These are runs of 8 systems, one row a step. Runs of the same system follow the same rule from any start.
trace 1, k_305 (8 x 22):
[[ -4 -19   6 -12 -15 -24   3  23 -15   4  50   2   1  26 -69 -29 -35  33
  -15 -14  16  27]
 [  5  -1  -7  13  13  30   7  10  10 -16 -37   7 -12  16  80   7 -37 -26
  -34 -29 -22   2]
 [-38 -15  57  -2   4  11  -9  12 -20  -9  -1 -18  20 -15 -16 -38  44   3
   54  43  13  -6]
 [ 22   9 -74 -24 -11   9   2 -24  47   7  15 -33   7  28  -3   8 -26  42
    2 -23 -17 -26]
 [-13   1  44  65  34 -32 -22 -17 -39 -47  -7  36  22  -4  -5  18   8  -5
  -10  -6 -22   7]
 [-17  -7 -22 -37 -29  47  31  35   0  25  11  12 -17  31 -43 -43 -38  10
   13   6   7  27]
 [ -5  17 -27  27  12  13 -20 -20   4 -22 -65  -4  16 -24  73  23  16 -18
   -7  -8 -34 -32]
 [ -7  -1  24   5 -16 -24   3   4 -39   9  31 -14  23 -10 -88 -38  23  18
   49  30   8  -4]]
trace 2, k_918, 8 rows:
[[ 15  15 -31   1 -17 -14  -3   7  20   1  22  28 -19  34 -35  12 -48  28
  -41 -26  -2  13]
 [-35   7  17  15   5  15 -13  24 -13 -15 -36  61 -19  -6  14  11   0 -21
  -30   7  -1  27]
 [-29 -14  16 -26 -18  35   7  33  -5  13 -22 -27   5 -13  17 -47  13 -14
   30  21  12  -5]
 [ 24  14  11   0 -17 -35 -27   1  28  -4   5 -55   7 -15  28   2   9  14
   -2  -1   7 -48]
 [ 25  14  32  10  -6 -33  -2  -3  12  -2  49  15 -17  21 -51  10 -12  22
   -3   9  17   4]
 [-14   9 -15 -11   1  38   2  12  32  -9  -6  42 -29  39  13  15 -34  11
  -28  -7  -5  23]
 [-57   2  12   0  -4  13 -33  20  -8 -15 -40  23   8 -23   3  -8  34   5
    3  25   1   0]
 [  0  -2  10  -8 -35  -3  -3  36  -6   4  -3 -52  16  -1  -1 -56 -18   9
   16   0   2 -28]]
trace 3, k_129 (8 x 22):
[[-17  10 -29 -31 -10   9 -18 -12  24  15 -21 -17   4 -32   7  11  48   7
   25  27  10 -24]
 [ 20   5 -64 -10  -1 -24  -2 -29  10  12  19   4   2   0 -32  29  -6  22
  -19 -23  -5   3]
 [ 24 -17  34  13  15 -36  12  -2 -22   5  35  14 -14  -1 -20   9  -6 -19
  -20 -10  19  29]
 [ -6 -24  25 -34 -10  15  12  35   1  22   3 -21 -15  -8  23 -29  -2 -24
   -2   6  31  15]
 [-21 -16 -18 -24   3 -13 -34  -1  18  -5 -11 -39  19 -25  31   2  27  15
   -8  -6   8 -17]
 [ 11  -3 -16  -9   4 -21  -6 -27  17  -1  40 -23  15  12 -39   5   6  39
   18   0   2 -12]
 [ 16 -18  13  -7  24   0  11  -6  19  -6  38   7 -18  33   8  15 -26   6
  -23 -19  11  27]
 [-40 -26  46 -15  15   9 -15  21  -1 -12   9  11  -6   2   5 -11  15   2
   -2  14  22  27]]
trace 4, k_787:
[[-29 -33  34 -18  17 -19 -45  28  35 -30  24 -18  -2  21  45   5 -20  31
  -52 -28  20  14]
 [-55 -26  61 -19  26  20 -42  22  45 -39  17  -6   0  30  33  -2   8  40
   -2  13  19  10]
 [-49  -4   0 -19  17  36 -40   2  67 -47   7  -1   7  49  29   6 -12  66
   -3  -1 -11  -8]
 [-61   7  23  30  11  19 -49  13  19 -70 -15  11  29  42  10 -15 -22  60
   -2  -3 -36 -15]
 [-32  13  30  25  -2  58  -1  25  22 -53 -14  -2  12  66  22 -44 -52  35
   22   3 -40 -20]
 [-14  37  18  52   9  56  -5  -8  15 -57 -52   3  17  39  51 -15 -22  10
   37  10 -59 -46]
 [ -5  54   9  50 -16  58  15 -11   1 -36 -36   8  20  39 -19 -34 -15  18
   75  37 -58 -51]
 [ 35  70 -36  67 -26  41  35 -22  -9 -18 -49  23   6  33  -8 -16 -44  -7
   38   6 -73 -47]]
trace 5, k_478:
[[-19   6  15 -24 -19  10 -14  21  31  -3  24  -3  -8  26 -34 -20  -6  40
   14  20  14  -6]
 [-17  12  27  13  -5   9 -29  23  31 -35  -8   1  -5  27  33  -5 -24  25
  -18  -2  -9 -16]
 [-44   5  39  -1  -9  27 -13  25   4 -18 -11  17   2   9 -17 -28  14  15
   30  37   3  -2]
 [ -7  25 -11  -6 -25  42  -2  18  36 -11 -24 -11  -5  31  23 -22 -29  21
   13   7 -20 -32]
 [ -9  31  52  41  -5  14 -10   3  -3 -30 -28  11   8   4   6 -12  15  -2
   36  35 -20 -34]
 [  3  34 -17   8 -23  49  28   4   9   0 -12  22 -10  38 -31 -21 -29  11
   36  21 -26 -12]
 [  7  44   4  51  -7  22  -2  -2  -3 -25 -56  33  -5   4  32  10 -11 -20
    2   8 -37 -27]
 [ -1  38 -15  18 -30  28  25   0 -28  14 -33  37  -4 -11 -52 -17  10 -17
   41  38 -18 -10]]
trace 6, k_435 (8 x 22):
[[ 47  62 -44  33 -20   3  17 -34   8  14 -36  33 -20 -12  -2  38   3 -22
    8  13 -26 -31]
 [  4  19 -33  15 -26 -37   5  -2 -52  29 -10  40   0 -44 -77   3  20 -17
   -8  12   4  13]
 [ 11   6 -56 -22 -49   4  18  42 -25  47 -43   2 -20 -34  12 -24 -27 -42
  -39 -20   6   8]
 [ 24   8  32  11 -25 -54 -20  22 -22  21 -31 -25  -9 -69  38   2  33 -49
  -26   6  25 -25]
 [ 62  12 -22 -48 -35 -33  14  -3  38  59  33 -39 -36 -27  -7  16  15 -12
   -4  12  46 -20]
 [ 42   3 -48  -4  16 -55 -15 -33  14  17   7  15 -22 -31  23  75   8 -16
  -68 -36  14  13]
 [-24 -47  -8 -57   1 -50 -23  23  -5  31  42   6 -14 -36 -34  16  24   8
  -53 -14  62  54]
 [-21 -38 -32 -61  -2  -6 -33  35  45   9  -2 -37 -15  -7  79   9 -18  11
  -74 -45  29  13]]
trace 7, k_880 (8 x 22):
[[  0   4   8  41  46   2  12 -57 -28 -20   0  38  17  -6 -25  35  42 -13
   41  21 -22   9]
 [-23  -7 -78 -41 -11  55  37  -1 -12  32 -18  22  -3   1 -34 -17  -5  -5
   21   4  -9  30]
 [-15 -21 -27  31   6 -38 -16   2 -73  -3 -42   1  36 -54  10  -7   9 -32
  -35 -35 -18  14]
 [ 51 -18  10  -7 -10 -16  52  -8 -42  45  35 -44   4 -16 -39 -35   7 -38
   45   9  17   1]
 [ 55   4 -73   2  22 -11  23 -55   8  18  -4  -7  -6 -10  40  54  -8 -28
  -24 -40 -18  -4]
 [-10 -19  -3  -2  41 -26   5 -48 -27   9  36  38   7 -22 -70  40  56   0
   23  19  18  39]
 [-14 -38 -92 -70  -9  23  24  13   0  47   7   1 -14  -4 -12  -6 -24  -2
  -35 -36  18  50]
 [-10 -58  19  11  37 -74 -28  -4 -57  -6  14 -25  33 -52  17   9  28 -23
  -45 -40  19  30]]
trace 8, k_435 (8 x 22):
[[ 14  -2 -30   3  11 -47 -11 -36 -13  11  19   8  11 -29 -40  36  29   6
   -8  -4   7   6]
 [ -2 -30 -47 -33  -5  -4  12  15 -14  28  11   0  -7  -4  -9  -6 -25  -6
  -40 -34  15  39]
 [-18 -30  28  -6  12 -17 -23  24 -11  -6 -16 -14  -2 -30  58   0  11 -27
  -37 -18  19  13]
 [  6 -18  24 -43  -4  -8 -11   6  38  16  32 -51  -6  -6  15  -4  24  14
   16  16  37 -16]
 [ 27  -3 -24  -1  29 -15  -9 -38  41 -14  27 -16  -1  20  28  44  -8  22
  -20 -25  -6  -8]
 [-23 -36  18  -7  36 -22 -11 -12  -5 -15  47  23   3  13 -37  16   6  24
  -17  -9  18  45]
 [-46 -31 -16 -38  14  43  -7  22  26 -12  -2   5  -4  31  31 -12 -25  19
  -21 -18   2  31]
 [-41 -17  52  19  23  -6 -43   8   5 -48  -5 -23  30   4  33 -12  16  25
    7   3  -8 -15]]
trace 9, k_787 (8 x 22):
[[ -7  13 -23 -10  -9  27  -6  10  32  -7 -19   5 -12  20  30   4 -21  12
  -15  -5 -10  -8]
 [-27  13  21  24 -10  -5 -29  13  -9 -26 -26   1  18 -10   1 -14  10  11
    8  14 -13 -22]
 [ 13  23   4  -1 -27  21   9  17  24   0   2 -11 -12  30  -3 -22 -31  15
   16  10  -6 -23]
 [  8  34   9  37  -6  -1 -13  -3   5 -20 -34  21  -5  -4  23  16  -1  -9
   -7   8 -20 -24]
 [ -8  27  10   2 -30  26  11  19  -1   7 -13  17 -10   7 -33 -25  -2   1
   31  34  -4 -11]
 [ 25  36 -40  13 -28   5   3   2   7   9 -36   6 -11  -5  18   8 -21 -12
  -17 -10 -20 -25]
 [  6  25  29  27 -31 -18  -3  19 -31   4 -24   8   1 -27 -23 -22  14 -20
   17  27   0 -20]
 [ 46  31 -21 -14 -36  11  26   9  22  34  -2  -3 -36   3   0   0 -20 -18
    0   9   8 -19]]
trace 10, k_42:
[[-28 -10  21  23  18  18 -14  10  -9 -37 -23  -8  22  14  39 -17 -13   1
    0 -11 -24  -5]
 [-11  10  29  22   7  38  14  -4  -6 -22 -16   1  11  20   4 -23   4  -4
   49  25 -23 -15]
 [ 11  27 -18  23   7  36   9 -21  21 -18 -27   2   1  23  34   9 -14   2
   18   0 -35 -27]
 [ -6  28  -8  47  10   7  -6 -28 -16 -26 -36  32  16  -5  -8  16  16  -2
   19  13 -36 -16]
 [  1  20 -45  25 -10  30  26  -6 -28   1 -38  31   5   7 -11 -10 -25 -19
    4  -9 -39   3]
 [ 14  16 -19  29  -6   3  11  -6 -37   8 -56   5   7 -39  29   2  13 -48
    3   1 -22 -16]
 [ 40  29 -34  13 -22   7  39 -20 -27  33 -20   5  -4 -22 -29  -3  11 -33
   35  17 -13 -18]
 [ 53  23 -54  12 -10 -25  18 -26 -10  29 -16   4 -14 -29  10  34  -3 -34
  -24 -20  -9 -10]]
trace 11, k_305, 8 rows:
[[ 43  -3 -67 -12   8   0  32 -41   3  25  12 -21   3   1   3  20 -10  -8
    3 -26 -15  -3]
 [  2 -19  20  26  43 -16  14 -30 -44  -4   5  33   3 -22  -9  28  30 -36
    2   1   2  34]
 [ -6 -30 -48 -55  -1  26  33   5  -5  44  12   6 -18  -6 -17  -4  -1 -17
   -4  -7  23  43]
 [  2 -25 -24  -1  28 -19  -8 -22 -21   7 -29 -17  16 -51  57  25  33 -38
  -22 -22  -1   5]
 [ 14 -45  12 -24  11 -27  27  -4 -38  31  48 -37  13 -19 -39 -23  19 -17
   24  -3  29  25]
 [ 38 -30 -39 -21  41  12  32 -38  16  17  18 -15 -12  10  55  37 -13 -27
  -20 -38   1  22]
 [-37 -55  43 -12  56  -9  -2 -14 -34  -5  23   9  10 -26   1  11  51 -19
    9   8  29  49]
 [-11 -56 -66 -71  12  15  14   2  14  32  30 -40   4   6  12  -8 -15  12
  -19 -39  19  36]]
trace 12, k_478:
[[ -6  11 -32 -24 -14  46  18   0  15  20 -24  -6  -7  -2   8  -9   9  -7
   30  21  -6 -12]
 [ 28  31   0  36  -8 -12  -6 -21   4 -14 -16 -16  11  -6  12   6   6   0
   18   7 -24 -46]
 [ 15  16  10  30  -4   3  25  -9 -27  -3  11  24   2  15 -49 -11 -14  -5
   24  11 -15   6]
 [ 12  12 -29  13   2  22  19  -4  -4   3 -27  35 -18   9  22  15 -27 -24
  -25 -16 -18  15]
 [ -6  12 -14   7  -6  -3  -2  -8 -23  14 -33  22   0 -42  -6  13  37 -29
    6  19   0  -1]
 [ 37  20 -48  -4 -34 -17  15  -3  -3  29  -1 -16  -5 -11 -24  -6 -15  -3
   -5 -10  -4 -18]
 [ 39  11  28  36  -1 -45   1  -3 -21   1   2  13 -14 -17   2  16  -5 -30
  -26  -8   5  -3]
 [  8   0 -16 -23  -8  -4  16   4   0  30  20  38 -30  -3 -40  15  -2  -9
  -17   6  24  34]]
trace 13, k_918 (8 x 22):
[[ 14   4  48  24  15  -5   8  -2   2 -16  25  28 -17  25 -11   9 -13  -2
   -4   8   5  14]
 [-25  -2  -7 -19  13  49   5  -1  29 -10  -6  15  -9  29  16   3  -5  11
   14  10  -6  10]
 [-35   5 -12   5  -7  -5 -34   2   1 -19 -22  -7  25 -15  -6  -7  20  25
    7   9 -13 -20]
 [ 12   8  14  23 -22 -17   2  16 -22  -6   5 -21  14   8 -21 -36 -25   8
    9  -6 -12 -17]
 [ 31  22  26  30   4   3   9  -8  12 -13  -3   7 -12  17  24  11 -14 -13
    4   6 -11 -18]
 [ -5  17   3  -4   4  26   9 -15  18   1   5  21  -9  12 -22   9  17   8
   33  32  -1  -4]
 [ -8  22 -50  -5 -23  12 -10   2  12   0 -21   2   5   3  -9  -1 -11  21
   -3  -5 -18 -17]
 [  5  24   7  31 -23 -23 -10  12 -27  -3 -25  16   4 -23 -19  -7   2 -12
   -8   8  -8 -13]]
trace 14, k_42, 8 rows:
[[ -6 -24  -9 -16   8 -17  -6 -14   0  -1  32 -41  29   1 -23 -14   9  29
   19  -8   4  -6]
 [ 14 -28  20   8  27 -16   7 -10  -2 -16  37 -22  10  22  10  -3 -22   7
   -8 -27   0  12]
 [-18 -32  35  -7  42  16   7 -12   3 -14  21   8  -2  13  14   7  14  -4
   13   5  11  28]
 [-30 -27 -19 -29  26  37   2 -11  21 -10  10 -13  12  21  16  -2   3  21
   18  -3  -5  12]
 [-22 -23   4  13  27  -2 -17 -18  -5 -33   2 -31  39   7  16 -10   7  22
   17 -13 -20 -10]
 [ -1 -14  23  26  29  23  21 -17 -15 -26  12  -6  21  32  -2 -19 -15   4
   33  -3 -24   5]
 [ -6  -9   4  14  39  40  15 -24   4 -22 -15   5   7  20  47  11  -1 -14
   17  -4 -24   6]
 [-22   0 -17  14  28  35   7 -35  -8 -19 -21  10  26   5   2   6  23   3
   42  13 -30  -5]]
trace 15, k_129 (8 x 22):
[[  3  17  -8 -12 -24   5 -16  19  29   6 -24  -6 -17  -9  32   3  -4  -1
  -18   5   5 -22]
 [  0  26  -5   9 -21 -32 -30   1  12  -6  -2   4   1 -13 -26  14  11  23
  -10  10   2 -23]
 [ 27  19  -2   8 -27 -17   2  14   9   6  16   1 -15  18 -23  -6 -37  11
  -19  -9   3  -8]
 [  8  12  46  16 -10 -21 -19  24   8 -12  -2   5 -18  -2  20   1  -8  -7
  -24   2  13  -8]
 [ -9  22  11 -11 -37   2 -19  32  23   2  -6 -10  -9   1  -9 -22  -4  20
    4  20  11 -24]
 [  6  22 -12  12 -19 -21 -31   8  26 -17  -6  -6   0  10   8   6 -20  29
  -29 -13 -10 -26]
 [ 10  27  39  25 -17 -23 -16  10   9 -18  17  11  -8  16 -31  -4 -12  24
    0  15   2 -18]
 [  5  23  16   4 -26  12  -5  36  25  -9  -6  10 -26  27  12 -12 -40  10
  -22   0  -1  -9]]
trace 16, k_880 (8 x 22):
[[ -9   3 -29  -7 -24   4  14  14 -33  24 -18  19   0 -21 -36 -18   0 -16
    2   5   0  14]
 [ 27   0 -16  12 -16 -26  11   8 -36  21 -21  -8   1 -34   9  -6  -5 -39
  -23 -18   0   1]
 [ 47   5   4   4  -2 -28  21 -20 -12  28  18 -11 -11 -24 -12  14  18 -30
   13   8  15  -7]
 [ 30  10 -49 -19   0  -9  11 -28  21  27  12  15 -21  -8 -11  41   6  -3
  -16  -6   9   7]
 [-13 -14 -16 -14  10 -29 -14  -6  -9  11  16  34 -11 -21 -33  29  19   3
  -31  -4  23  35]
 [ -4 -32 -13 -47  -9 -15   1  25   0  31  25  -9 -17 -12  -8  -8  -4  -6
  -34 -15  37  32]
 [ 15 -30  11 -15  12 -45 -19   2   8   6  25 -36   1 -20  31  13   6  -4
  -38 -26  28   6]
 [ 16 -21  20 -28  17 -21  -4 -16  36   5  59 -31  -5  16  -7  15   8  27
    3   0  30   3]]

Which system made each of these runs?
trace 17, 2 rows:
[[-15 -16  -2 -17  -3   1   6  -1 -14  10  15 -17  16  -9 -36 -22  21   7
   32  14   8   3]
 [ 13  -7 -42   2  -2  -6   5  -4  -6   2  -8 -18  10   4  17  -5 -30   0
  -23 -35 -17  -1]]

k_880
trace 18:
[[ 18  10   6  36  -4 -39 -14  -6 -11 -23  15  -7  16  13 -20  -2 -26  22
  -14 -21 -17 -15]
 [  4   8  27  19  -1  25  21  15  -6 -11   3  25 -16  33  -6 -16 -33  -8
    4   4  -9  11]]

k_305
trace 19 (2 x 22):
[[ 12   7  38   8  -2   3   0  11   8  -3 -12  -2 -18  -5  40   2   5 -26
   -3  11   9 -10]
 [  1   5  19 -25 -11   0  -8   5  31   7  21 -15 -12   2  -9   0  16  17
   17  24  23 -13]]

k_305
trace 20 (2 x 22):
[[ 23  25  55  -2 -10  11   7   5  34   7  10   5 -34   4  11   9  16 -14
   23  39  23 -18]
 [  4  38 -13   3 -11   8 -14 -11  48 -13  13  34 -19  33 -32  27 -11  41
    2  17  -4 -13]]

k_478
trace 21:
[[-23 -11 -16 -26   9  18 -10   7  33 -11  17  12 -11  32   2   6 -22  32
  -20 -11   5  21]
 [-51  -9  14   9   8  -6 -39  19  -8 -30 -19  16  15  -7   5  -4   8  17
  -19  -2  -4   8]]

k_918
trace 22, 2 rows:
[[-18 -22  25 -14  28  14  -3  -3  20 -12  20  12  -9  18  12  12   6   7
   -1   4  12  23]
 [-34 -16  -8 -16  21  21 -17  -8  23 -21   5  -2   9  18  11   4   6  28
    7   1  -5   5]]

k_435
trace 23:
[[ 14 -16  12 -26   2  -3  21   0   0  26  33   2 -19  -2 -23   1   9 -15
    9  11  29  23]
 [  2 -21 -23 -39   8 -10 -10  -4  30  15  20 -21 -12  -5  21  20   5  10
  -25 -16  24   9]]

k_42
trace 24:
[[-36 -19  17   1  17  10  -7  -2 -26 -11 -14   2  18 -20  -2 -13  35  -8
   24  17   0   9]
 [ 13  -4 -27  -9  -6  28  24  -3   5   5   4 -31   9  23   8 -23 -26   5
   23 -11 -16 -11]]

k_42
trace 25, 2 rows:
[[ -4 -12 -37 -12   2  30  29  -8 -13   9   5  -4  10  18 -16 -20 -18   2
   20  -9 -16  13]
 [ -1 -17   9  24  39   0   5 -24 -22 -18 -11   6  14  -8  34  16  11 -23
   -3 -14 -15  12]]

k_129
trace 26 (2 x 22):
[[  4 -24  -8   7  21 -24  -1 -21  -7 -17  45 -15  23  28 -31  -2 -20  34
   -2 -27  -7  11]
 [-14 -29  21   0  29  26  15  10  -4 -15  13  19  -8  34  17  -8 -31  -8
  -15 -17   0  40]]

k_435
trace 27:
[[  8  -6 -68  -7 -11   4  22 -22 -30  21  -9 -29  30 -17 -28 -21   4  -1
   27 -11 -22 -10]
 [ 47  11 -30  38   2 -37  13 -28 -37   9 -17  -3  10 -29   7  19  -3 -35
  -18 -27 -22 -12]]

k_918
trace 28:
[[-17 -14  13  16   4   6 -10  21  -7 -30  -2 -10  15  28  17 -28 -40  15
  -17 -25 -16   6]
 [-31 -17  38  -9  12  37   8  16  -8  -6 -14   0  -2  -2  25 -23  18 -19
   24  24   7  11]]

k_478
trace 29 (2 x 22):
[[-14 -30 -27 -69 -27  -6 -16  44  28  36   9 -32 -21 -18  22 -13  -6   5
  -42 -17  44  15]
 [ 21 -23  47  13  13 -50 -26   5  -5 -12   4 -60  15 -27  67   1  12 -17
  -24 -22  13 -23]]

k_305
trace 30, 2 rows:
[[ 20 -10 -16 -18  17  25  36 -22   4  26   6   7 -17  -1  14  19  11 -31
   14   6   7  17]
 [ -7 -12 -52 -27   9  -2  -4 -23   5  19  -6  -1   5 -25   1  23  25   0
   -6  -6   5  10]]

k_918
